One turn sends every row of this set to another row. A few are shown first. Where does it send the rows asked after them?
J438: [-15  -7  31   3 -12   8  21   7  28   1 -28   2 -21  13  -5   0   6   7
   7  -1 -19  -1 -19  16  39  -5  -7 -15  -9 -28 -14  20]
J538: [ -2   1  18 -13  -2  15  11  -2  27   3  -5  -3 -10  -6  15   0  17  14
  -7   8 -23   3  -6  31  35  10  -4 -32  24 -11  -4  14]
J212: [-20  -3 -10   1 -13 -12 -13   6 -17  21 -12   3  -2   1 -11  28 -22  23
  -6  -7  37 -17 -13 -12 -24   3  29 -27 -11 -10  -4  28]
J101: [  0  -8  25   2 -12  22  10   7  -6  -9 -24  10 -29   4  -1 -15   7   5
  -3   3  -3   5 -31   0  17  11  18   2 -35 -36 -33  12]
J479: [ 26 -14  28 -12  19  26  -6 -26  12   2   1  10 -10  -9  14 -19   5 -10
   4  -1 -23   1 -24  -3   9  30  19  11 -15 -24 -11  -9]
J516: [  6   1  12   2  13  16  -2   8  10  -1  19   8  -7 -23  18 -13  16  10
 -10   3 -24   2  -7   6  42  18  -5 -22  26   0 -24   6]
J920: [-19   9  -8   4 -12 -10 -11 -13 -28  24 -15  -2  14   7 -16  31 -24   6
   6 -10  14 -30   4 -27 -17 -38  14  -5  -5 -14  -5  23]
J465: [-31   7 -18  11 -12 -13 -23  -4 -27   9 -13   8   1  13 -18  11  -5   0
   3  -6  24 -24 -16  -2 -31 -23  18 -13 -15  -2  -4  36]
J450: [  9  16 -13   1  12  -9  -5 -13 -25  23   4   0  33 -16 -15  17 -34 -11
   6   6 -10 -10  21 -34  -9 -28  -5   3  -5 -21  15  -9]
J16: [  8  18   6  -6  11  -6 -11  -2 -19  16   2  16  17 -17 -23  12 -27 -14
   2  21  -6  -1  -7 -42 -24 -13  -2  14 -23  -2  33  -6]
J620: [ -5   3  17   9 -13  10 -18 -27  15 -24   1 -34 -10 -18   2  22   6 -24
  -6 -11   7  -1 -15  31 -13 -23  13  -7  28   8   6  14]
J844: [ 10   4  14 -22  -2  30  -2   5  -2  -4   3   7 -19 -17  24 -11  25  15
 -18  24  -4  11 -12  14  13  19  21 -18   6 -12 -25   7]
J975: [  8  -5  13  13  -9  -3   6 -24   6 -27  -5 -36  -7 -26 -17  -5 -25 -36
 -16 -12  -8   4 -19  27   3 -19 -12   0  -7  -8   7 -25]
J492: [  7  -9   1  13  16  -6  -4   7  -6  14   0  13  19 -16 -22  13 -39  -5
  23  16  -2   6   2 -44 -12  -6  14   4 -29 -16  20  -1]
J694: [ 11  12  -4  11  19  -4  -6   0 -18  19   3   6  12  -5 -33  16 -26 -18
  16  18  10 -13   7 -40 -18 -11  -8  22 -18 -18  12  -1]
J178: [ 22   9   4   7   4 -19 -12 -11 -21  11  12   6   6  -2 -17  18 -18 -22
  10  26 -10 -12   5 -32 -32 -11   4   1 -28 -13  30  -9]
J963: [ 14 -21 -27   3  -7 -15 -21   3 -19  20 -16  -1  26 -39  20   6 -25  11
 -25   9   0  -4   5  -6  -8   9  16 -13  11   0  13 -18]
J762: [  7   4  13 -12  13  15   3  11   7 -12   4  -3  -4 -18  13 -15  34  19
   0 -16  -5   0 -11  22  33   9  11  -5  24  11  -8  19]
J401: [ 25   1 -35  10  -7  -6 -17  -6 -39  10 -12 -14  22 -42  -7   4 -22   6
 -22  17  -9 -17   5  -7  -7   6  -3  -5  22   2   9 -11]
J42: [ -5   6  39   5  -8 -11  30  16  26  -4 -20   0 -20  -1  -4  -5   4  12
  -6   4  -7   6  -3   5  24   5 -11  -2  -8 -10 -41  20]
J224: [-10  19  25   8   4  12 -10   9   4 -28   2 -19 -22 -15 -30  10   0 -31
  10  18  10   8 -12   5   8 -31 -19 -23 -25 -14   8   0]
J726: [ 20  -2  34  12   9  -9  11 -15  33  -4 -18  -2  -2 -11   6  -8  -3  -3
   3 -22 -32   4 -11   3  22  28 -11  15   1 -20 -21  11]
J342: [ 21  -6  30  -2  25   3  22  -9  15  -6  -7  -7   5  -8  -1 -23  13  -5
  11 -28 -13  -8  -9  17  27  20   8  24  -8  -9   3  -3]
J834: [ 24   3 -27  10 -25 -20 -28  -1 -43   1  -6  -4   9 -27  10  13  -7   4
 -23  21 -18 -10   0  -6 -20  -4   7 -22   8  -1  20  -5]
J334: [-10   7  18  -1  -6  12 -41 -22  10 -15  -7 -28 -19 -12   4  23  20 -24
  -6 -10  21 -16 -18  31  -9 -11   0 -25  13  -3   8  12]
J889: [ 14   2  37  22  21   9  14 -14  22   2  -2   5   2   3   4  -1   8 -12
  14 -17 -20  -7  -6   1  23  32   9  18  -4 -31  -9  14]
J782: [-14 -11  32  12 -13   0  30   9   8   5 -18  -2 -22   8  -1 -11   8  10
 -14  -1   2 -19  -8  12  33   9   8  -9 -13 -10 -43   9]
J155: [  2   6 -11  11  22 -12  -7  -7 -17   9   8  12  24  -9 -26  -9 -24 -27
  16  19  -8  -3   5 -21 -22 -20  -1   9 -29  -6  22  -8]
J193: [-15  -3 -14   8 -19  -6 -21  -6 -31  21 -20  -7  -7   2 -20  26 -12  14
  -5   1  30 -39 -13 -17 -23 -14  14  -6   5   4 -15  29]
J603: [  9 -11  30  -4  13   9  12 -19  40   8 -10   2  -4   2   7  -6   1  -9
   9  -9 -35  -2 -13  16  34  14 -12  -3   1 -29   6  -3]
J497: [  6   6  26 -10   7  -1   0  -5  32   1   5   1 -13 -17  17  -4  12  16
  -8  -6 -17   4  -7   9  22  19  -9 -16  29   9 -32  20]
J464: [-10  -5  27  -3   2   2  25  25   6  -9 -14   0 -19   3  -9 -21  19  11
   4 -19   8  -6 -18  12  38 -10   0   9 -18  -3 -24  10]
J562: [-19  10   2  -2 -22  -9 -22  -7 -29  18 -22   8  -3   1 -16  26 -15  11
 -10  -7  20 -25 -29 -21 -33 -13  19  -2 -13   3  10  29]
J431: [ -8  -3  -7   7 -28 -23 -27  -6 -33  12  -9   3 -17  13 -13  24 -11   5
  -7   2  13 -31 -22 -19 -30 -20  12 -22 -21  -3   1  17]
J440: [-17  15  16  10  -8   6  -9  12  11 -25   9 -15 -20 -11 -16  15  -3 -33
  -2   0  15  20 -17  12   4 -46 -20  -2  -3 -14  -3   2]
J395: [  2   6 -29   0 -18 -11 -10 -15 -41  17 -16 -15  28 -26   1  16 -26  16
 -21   0  -8 -23  14  -8  -7 -23   9 -21  19  -3   1   1]
J773: [ 11   6 -18  -4 -22 -11 -17  -3 -40  11 -24  -3  19 -39   4   4 -18  10
 -38  15 -11 -10  -9  -6 -19  -1   8  -5   8  11  22  -8]
J915: [  5  -2 -37   8 -12 -15 -20 -12 -35   4 -15  -7  29 -31   8  -9  -6   0
 -25  14  -9 -13   7  18 -21  -5  15 -13  13  10  13  -4]
J718: [ 14 -14  16  20 -10   4 -17 -21   1 -27 -30 -36  -4 -34  -5  -5  -6 -34
 -10   3 -16  -9 -12  24   8 -13  -9  -7 -10  -9  15 -26]

J844 goes to J101
J440 goes to J975
And these:
J334 goes to J224
J395 goes to J920
J516 goes to J782
J178 goes to J834
J155 goes to J915
J438 goes to J603
J42 goes to J726
J464 goes to J342
J562 goes to J16
J212 goes to J492
J401 goes to J193

